In the rows, 128 means zero.
Rotation paths and how fast each direction turns (deg/step):
Each turn is a multiple of 5 degrees from 10 to 175, or 0.
Each row of a path follows its step; steps can be skipped.
Rotation 1:
step 0: [132 113 123 128 129 122 126 126 122 121 120 115 135 132 124 132 119 128
 124 138 132 129 132 121 136 137 128 129 119 116 121 116 117 123 130 116
 135 132 129 124 124 111 137 123 127 108 130 128 129 113 135 113 127 133]
step 3: [126 123 125 121 132 120 121 130 123 119 135 105 130 128 122 142 129 118
 130 128 125 123 126 134 137 136 134 124 123 121 120 116 117 119 130 137
 136 142 126 130 133 121 130 125 132 108 124 128 132 119 115 115 127 132]
step 4: [139 136 137 131 148 128 110 131 126 132 138 124 130 118 131 130 128 117
 124 114 133 132 136 135 132 134 124 131 115 123 124 115 124 118 133 130
 120 122 129 128 131 135 118 128 124 111 134 127 137 134 117 123 122 139]
step 5: [136 131 148 142 126 119 123 125 120 137 121 121 137 124 115 137 121 127
 129 132 132 127 129 124 139 121 120 131 118 119 120 119 118 123 123 138
 124 136 131 126 132 125 126 135 137 115 132 119 125 148 129 121 123 129]
step 6: [131 122 130 130 126 137 134 126 133 134 122 107 137 132 115 133 129 120
 134 122 124 134 126 133 129 136 121 122 119 124 111 112 121 119 124 136
 137 138 131 128 132 126 127 128 122 107 135 142 122 123 129 120 121 131]
step 9: [125 126 118 126 136 132 124 119 119 132 121 121 126 134 127 130 133 112
 139 123 131 132 133 128 128 137 124 126 127 128 123 119 124 121 127 127
 128 151 130 132 136 120 140 129 123 105 136 132 139 114 138 124 122 136]
step 10: [125 132 130 139 133 135 107 118 127 125 129 145 129 120 134 129 127 116
 126 131 132 125 135 126 130 133 124 131 116 127 110 130 116 121 132 119
 129 130 120 130 124 126 122 141 135 113 134 130 143 127 129 127 124 141]
step 11: [131 124 136 128 120 126 125 118 131 123 131 134 141 121 127 134 130 123
 119 130 130 122 126 129 139 121 111 127 123 118 113 121 128 128 128 129
 120 149 127 117 122 112 141 124 132 117 129 121 135 136 130 116 121 137]
step 12: [130 136 112 124 140 123 124 111 123 125 119 123 128 133 129 138 120 123
 129 120 124 128 134 135 129 127 119 129 124 132 116 106 120 125 129 125
 127 138 125 126 126 117 134 122 129 117 137 143 129 121 122 114 124 134]
Speeds:
[126 127 128 130 129 131 129 131 127 128 127 133 129 131 126 129 127 130
 125 130 131 128 125 128 123 129 129 129 125 128 130 124 131 125 125 126
 131 127 132 130 131 125 129 125 130 129 130 131 126 129 127 125 127 126]
55
[129 127 129 128 128 130 130 131 133 127 131 130 129 128 130 131 124 128
 132 130 124 128 130 127 129 129 124 129 127 129 129 125 125 129 129 125
 123 128 132 131 127 127 127 130 130 128 128 127 128 132 130 125 129 131]
60
[127 127 124 123 129 131 125 129 127 131 125 125 130 128 125 130 129 128
 130 128 127 128 128 124 124 129 129 129 129 125 126 127 123 125 129 129
 126 129 129 130 125 129 128 126 125 131 127 131 132 127 128 125 133 126]
120
